(in the rows, 128 means zero)
One turn or mirror swaps these rows in pairs. Which row does each one swap with?
The rows were stretched afterwards, more along some directions than others.
j_458: [104 126 131 105 136 140 121 120 146 149 123 133 145 151 114 130 116 124]
j_876: [137  88 118 159 116 113 138 125 133 119 127 137 127 141 120 132 134 144]
j_744: [130 101 106 126 136 120 151 138 166 118 132 139 113 180 109 140 133 159]
j_870: [153 154 118 144 106 143 115  77 128  75 143 123 129 150 148 125  97 112]
j_342: [138 145 122 150 119 120 124  93 121  88 148 132 132 150 130 125 118 127]
j_82: [127 138 121 146 123 130 151 122 121 104 149 146 139 186 127 101 104 115]
j_463: [159  96 120 125 137 124 120  98 156  92 125 133 112 144 133 159 119 134]
j_972: [137 145 145 117 141 135 113 105 137 108 130 132 113 146 162 131 103 115]
j_527: [147 115 133 127 148 141 158 155 150 151 121 137 124 128 113 128 129 131]
j_809: [142 116 121 157 110 133 148 113 124 117 124 124 101 144 138 138 120 143]
j_599: [114 141 151 121 130 113 143 160 167 129 133 151 149 137 155 119 117 112]
j_866: [129 151 162 123 112 117 111  98 123 120 144 138 142 127 134 136 112 112]
j_850: [148 109 152 102 149 139 144 123 136 134 117 134 111 140 125 159 122 135]
j_325: [160  92 108 142 118 125 123 101 148 104 142 137 139 166 112 145 143 152]
j_647: [116 141 140 134 127 121 132 138 160 113 132 144 147 161 156 114 115 131]
j_986: [138 135 145 135 118 129 147 147 121 147 124 147 120 155 124 121 110 129]
j_329: [143 115 122 158 109 114 133 124 140 103 149 156 142 164 129 111 112 128]
j_778: [ 82 135 158 100 149 138 129 125 156  98 126 129 133 137 144 146 123  97]
j_304: [132 118 159 121 142 142 149 156 152 157 107 128 108 113 123 155 135 130]
j_683: [155  91 130 126 136 134 147 113 145 106 135 137 124 168 108 154 123 138]
j_279: [149 120 171 133 134 123 129 113 148  84 128 154 125 132 173 134 108 108]
j_654: [ 91 121 113 132 128 134 154 143 152 111 135 133 129 171 101 138 126 131]
j_61: [119 123 157 124 121 147 157 138 128 149 111 126 120 121 116 151 134 134]
j_949: [123 162 163 137  96 123 142 107 136  69 130 147 132 162 154 134 113 120]
j_87: [127 154 146 131  96 125 155 121 145 101 136 139 131 160 148 121 115 137]
j_907: [117 142 108 134 128 105 140 159 169 128 143 128 134 159 133 109 122 132]
j_309: [157 145 151 141 108 112 164 125 130  98 140 157 141 176 122 118 100 133]
j_932: [ 82 148 133 120 132 142 147 134 147 121 126 133 130 150 126 116 104 108]
j_114: [128 171 144 112 107 114 144 127 138 139 141 146 140 141 139 126 115 138]
j_141: [122 134 133 127 148 145 130 111 125  99 135 133 140 146 139 125  94  82]
j_22: [150 134 153 124 119 140 146 119 134 156 117 128 116 125 111 157 130 151]
j_638: [151 153 150 149 108 144 148 133 122 128 108 140 120 147 144 127 132 143]
j_211: [137 147 135 135 116 134 115 119 128 164 134 119 136 119 129 124 129 128]
j_528: [121 149 148 130 116 122 104 109 146 126 132 136 134 126 155 124 114 125]
j_544: [117 145 152  99 146 111 112 100 169  72 132 145 114 177 169 135 102 121]
j_979: [123 134 115 129 142 129 113 110 158  97 152 130 133 169 145 120 102 108]
j_560: [118 128 130 113 121 113 144 140 141 144 130 137 113 158 106 149 123 152]
j_96: [120 157 123 136 134 148 146 116 145  94 149 138 133 172 144 116  96 106]
j_334: [129 111 161 113 155 134 174 155 133 125 120 142 117 152 144 132 116 108]
j_433: [154  99 114 129 150 132 125 121 153 123 132 132 143 136 122 147 116 130]

Swapped with j_979: j_683
Swapped with j_329: j_654
Swapped with j_972: j_850

One turn or mirror swaps these rows in pairs. Which row does each one swap with?
The rows were stretched afterwards, more along some directions than others.
j_432: [129 146 107 148 114 124  95 118 122 139 163  98  94 151 142 101 129 133
 113 139 163 119 110 128  92 111 168  88 111 146 116 104]
j_94: [141 158 117 151 116 102  68 135 130 159 176 109 165 175 149  98 165 120
 144 109 155 118 101 158 139 102 110 108 136 114 145  98]
j_777: [ 96 115 106 148 113 108  86 143  76 131 129 121 174 145 105  87 172 125
 142 152 135 119 148 119 107 129 138 147  93 102 100 105]
j_500: [ 95 149  92 191 145 103  98 167  68 158 161 112 113 155 139  56 180 104
 123 126 128  83 110 125 111 125 148 129 100 116 115  68]
j_612: [130 133  71 186 123 112  89 153  72 120 133  75 137 163 118 106 150 160
 135 137 145 136 115 106 150 127 131 158 102  90 111 109]
j_781: [105 110  81 143 137 127  92 157  64 127 155 126 163 149  99  81 157 116
 142 163 173 109 122 103 119 118 141 145  91 101 106 102]
j_624: [138 146  93 117 104 121  79 152 153 153 140 103 153 157 121 108 145 136
 157 102 140  84 136 147 179  98 111 111 129 109 132 131]
j_297: [ 91 152 111 189 124  95  93 152  92 143 150 139 125 167 156  94 194 108
 123 124 106  94 117 139  97 132 184  99  95 128 121  70]
j_117: [145 155 107 139 105 113  65 147 144 150 160 103 170 171 136 110 164 117
 153  97 146 113 116 164 158 106 107 106 133 108 143 111]
j_387: [109 145 108 142 136 136  73 173  77 149 133 111 134 120  72  97 157 141
 130 131 129  85 118 144 136 128  87 167 126 119 112 121]
j_484: [116 133 136 117 143 169  61 118 130 154 150  86 151 141 124 127 128 148
 130 127 139  94 123 120 104 129 133 111 127 135 102 135]
j_420: [119 134 100 196 142 118  85 160 118 139  74 119 112 141 155  92 152 101
 104 112 126  65 135 129 135 124 129  97 117 136 116  93]
j_812: [151 142  77 201 128 134  87 167 102 144 142  89 130 151 129  99 133 145
 122 108 154  93 133  95 168 105 119 119 110  87 105 100]
j_740: [145 152 105 135 109 112  69 144 142 146 151 103 161 171 132 104 168 123
 152  93 147 103 119 161 161  99 108 115 137 105 142 116]
j_747: [ 89 144 121 151  93 118 101 138  81 124 133  95 149 160 133 118 166 145
 115 142 117 147 116 158 105 155 152 158 123 116 122 144]
j_64: [138 150 128 166  98 125 100 112 126 149 160  86  96 139 122 100 141 144
 100 118 117 126 137 132  88 109 160  95 112 122 127 113]
j_546: [124 128 122 132 135 146  60 126 127 149 151 107 143 137  97 127 153 160
 156 123 130 115 113 118 100 108 128 121 127 128 108 133]
j_449: [121 118 103 132 129 124 101 169 120 150 133 132 116 130 136 120 141 129
 127 137 140  59 118 111 145  95 140 112 127 138 126 129]
j_973: [ 76 152 119 135  76 125 102 148 111 164 130  91 148 149 118 105 146 143
 112 124  90 113 132 166 113 168 159 130 109 116 126 149]
j_609: [102 138 104 190 145 102  86 168  85 190 161 119 130 136 148  77 138 142
 109 142 128  67  98 111 134 121 126 108 112 119 125 104]
j_188: [104 137  94 181 124  94  71 145  54 144 168 124 162 108  68 106 163 119
 153 166 116  81 131 101 131 134 148 102  77 106 126  98]
j_220: [147 142  93 190 121 127  97 163 107 156 160 108 147 147 135 100 134 131
 122 106 158  65 134  98 168 106 120  96 115  92 112 105]
j_62: [138 134  64 199 134 123  85 168  85 135 137  79 132 157 125  93 136 159
 122 126 154 104 118  90 161 120 117 143 107  88 103 101]
j_652: [ 83 154 129 141  79 113  99 140  98 150 141  92 152 158 128 113 161 140
 114 131 100 122 130 170 107 160 159 129 120 120 130 152]
j_653: [140 125  97 163 115  88  67 132  89 133 161 113 140 138 136 105 190  93
 136 126 152 106 115 124 120 105 104 105 114 140 123 110]
j_493: [ 99 136 107 182 106 100  83 138  59 146 170 122 163 123  76 115 156 147
 151 150  97  92 137 106 144 129 148 105  71  97 131  96]
j_24: [102 159  93 174 144 116  69 182  75 165 157  92 100 139 110  66 158 123
 121 126 126  60 109 125 129 133 113 148 112 123 114  85]
j_871: [138 132  83 205 133 106  60 146 113 140  98  90  99 140 159  85 152  99
 115 119 144  86 118 109 137 114 116 103 111 152 107  78]
j_905: [143 156 114 154 119 107  64 136 135 157 172 105 161 168 148  95 169 107
 143 109 154 110 105 154 139 106 113 105 137 111 144  97]
j_882: [119 153 101 146 139 161  68 155  87 136 111  97 135 168 115 107 161 130
 152  93 126 105 118 132 146 109  92 161  99 142  90 117]
j_568: [ 94 138 118 172 126 103  90 142 108 132 161 148 142 158 146 118 200 124
 141 123 104 125 111 143  84 123 176 105 110 130 120  88]
j_888: [116 170  78 165 103 127  56 151  96 197 133  63 119 137  70  75 133 154
 147 121 117  84 141 126 121 124 135 107  87 125  89 101]
j_795: [ 80 144 116 144  90 110 106 134  77 124 132 100 156 160 124 111 164 143
 125 147 115 144 120 157 107 159 154 157 111 116 125 143]
j_993: [ 99 127 124 164 132 115  85 139 108 134 163 152 141 155 124 123 200 143
 157 118 108 136 107 135  83 108 160 110 111 128 118 106]
j_666: [101 147  98 178 125  92  68 145  60 152 179 124 161 113  70 116 157 132
 150 164 104  81 125 106 127 145 145 104  87 112 124 100]
j_438: [121 161 103 140 144 168  71 148  88 129 107 111 136 166 122 104 165 106
 141  98 127 100 121 134 130 115 101 156 108 141  94 114]
j_592: [126 138 101 195 149 127  87 159 118 141  81 125 105 135 150  89 149  93
  99 116 121  64 138 124 130 120 123 100 117 137 120  94]
j_36: [111 152 144 110 124 124  91 118 113 161 165  94 147 147 157 111 127 130
 114 157 124  83 130 135 105 135 169  85 107 147 119 110]
j_170: [ 79 147 119 140  87 116 105 136  91 137 140  96 153 157 135 111 160 147
 122 138 107 136 125 165 107 164 156 144 119 118 125 148]
j_148: [106 152 124 126 107 112 111 130 105 147 117  98 116 159 153 101 131 160
 129 122  91 115 116 148 148 138 120 151  93 156 108 110]
j_989: [141 149 100 128 105 118  69 152 150 152 157 102 164 171 134 103 153 128
 153  99 144  92 130 159 167 106 112 108 133 101 142 121]
j_456: [141 135 105 178 117 119  93 154 121 148 178 116 162 140 148 113 143 128
 116 113 157  71 132 113 160 107 124  82 122  96 120 113]
j_939: [ 93 140 135 139  89  94 119 120 117 156 104  92 107 140 156  98 128 170
 116 141  96 119 121 145 108 147 147 138 103 158 107 115]
j_138: [112 144 114 182 109 116  88 131  71 132 164 116 153 128  76 114 157 148
 130 138  96 105 153 110 126 122 152 111  81  88 124 110]
j_450: [ 97 143  91 180 151 117  85 177  74 174 119 105 128 138 123  90 155 147
 110 128  94  78 127 133 134 130 126 112  97 116 108 119]
j_393: [ 96 127 139 154  87  91 104 132 109 145 118 102 145 135 137  90 157 148
 111 148 109 129 148 142  94 148 149 142 109 124 100 107]
j_270: [ 88 146 115 180 130  89 106 143 101 140 158 154 136 159 144 101 201 117
 139 114 100 113 112 142  98 129 169 102 101 126 119  83]
j_341: [115 166 101 145 132 143  80 148  87 134 101  96 125 173 127 101 155 140
 149  99 109 100 121 151 145 127  98 157 101 145  95 115]
j_606: [101 125 120 150  92 102  80 137  94 144 125 114 160 143 118  87 169 134
 129 149 116 130 151 136  95 136 140 147 101 121  98 103]
j_558: [107 139 123 184 134  92  82 151  92 193 168 120 141 146 158  77 150 124
 118 133 140  74  87 127 129 112 124 104 126 127 136 102]
j_819: [105 156 136 108 126 122  92 109 101 151 156 101 158 153 149 112 138 128
 122 157 122  85 136 139 105 135 163  95  96 138 118 107]
j_331: [107 139 109 180 111  99  87 137  64 146 169 124 159 121  71 113 160 141
 143 144  88  93 144 107 131 126 149 104  74  89 127 111]
j_957: [150 146  77 199 133 131  89 171  99 139 144  85 131 147 130  91 133 136
 118 107 154  92 127  92 165 107 116 128 119  86 112 100]
j_798: [129 143  93 202 146 118  72 161 122 143  91 110 104 144 153  84 145  89
 100 118 133  67 133 119 142 118 126 104 125 138 112  93]
j_256: [116 126 131 128 126 141  64 124 125 149 147 112 145 135  96 133 157 160
 160 122 121 121 112 124  98 110 131 122 121 137 111 137]
j_762: [119 121  81 130 124 130  79 144  95 130 163 107 132 150 108  95 126 128
 136 161 182 113 103 101 117 116 148 118  90 128 110  99]
j_541: [144 154 106 143 112 114  67 142 146 159 168 101 169 169 143  99 162 118
 142 101 153 112 110 159 152 111 103 112 137 107 137 109]
j_858: [113 173  76 185 118 103  54 153  81 159 158  94 158 130  92 114 176 108
 139 133 132 101 110 145 108 179 144  93 116 130 104  90]
j_402: [ 95 138 101 185 141 107  86 169  76 188 144 117 137 142 132  86 145 153
 112 144 119  62 112 128 141 124 131 101  97 119 120 117]
j_869: [101 112 121 152 106 112  84 133  88 133 125 112 165 127 111  94 174 129
 130 151 126 128 155 123 100 139 140 142  99 104  97 111]
j_465: [104 143 108 179 117 108  89 133  63 133 158 123 162 126  76 110 156 142
 141 146  97  89 147 116 127 126 148 106  81  95 122 109]
j_636: [112 179  81 179 127  99  55 148  80 147 152 102 154 125  96 114 183  95
 142 137 127 102 117 159  97 176 140  87 110 133 108  87]
j_981: [104 160  80 186 139 125  73 184  81 171 115 102 126 140 111  89 163 140
 112 116  90  88 138 145 131 148 118 116  99 117 103 114]
j_807: [ 79 155 127 137  76 117 102 133 100 159 134  96 148 144 117 112 152 141
 116 137  98 123 131 166 101 165 167 128 111 117 128 152]
j_607: [ 83 163 114 137  77 134  93 144 123 187 128  83 133 133 103 101 137 144
 118 121  93  90 143 154 115 162 161 110 111 121 115 148]
j_5: [ 92 137 111 178 141 108  94 172  77 187 142 123 136 138 133  88 145 150
 105 137 106  63 115 127 138 122 131 108 106 118 122 119]
j_719: [129 143  80 212 142 103  67 155 101 142 103  99 100 137 141  75 162  86
 118 121 139  68 126 109 133 119 129 100 105 141 111  78]
j_313: [100 142 140 139  87  93 109 117 124 153 107  84 109 140 154 103 134 166
 120 138  96 121 126 152 108 146 152 130 106 160 107 116]
j_307: [114 136 148 102 127 141  92 109 125 158 159  97 158 140 146 124 125 132
 112 148 129  91 125 123  98 130 153  92 114 137 122 127]
j_100: [103 119 107 147 115 113  70 149  74 129 136 125 174 142  98  92 172 119
 141 150 130 118 144 114 112 118 135 151  90 101 107 103]
j_863: [142 119  92 168 118  75  60 135  92 146 166 104 134 135 154 102 179 107
 144 130 150 109 108 121 137  97  99 107 110 143 124 106]
j_933: [ 90 144 110 184 132  96 103 150  91 146 157 144 128 162 149  92 200 107
 133 120 103 107 112 134  93 126 173 105  97 123 118  76]
j_127: [118 144 113 190 146 122  85 161 119 138  84 138 116 136 155  93 152  98
  97 119 121  68 133 144 136 121 125 102 123 140 120  97]
j_300: [101 137 123 140 134 136  91 163  98 126 102 145 148 126  97 118 150 141
 132 133 127  88 125 174 132 126 106 143 135 133 121 137]

Swapped with j_612: j_558
Swapped with j_484: j_148
Swapped with j_636: j_653
Swapped with j_307: j_341
Swapped with j_795: j_905
Swapped with j_127: j_138
Swapped with j_170: j_541
Swapped with j_432: j_387
Swapped with j_781: j_500
Swapped with j_94: j_747

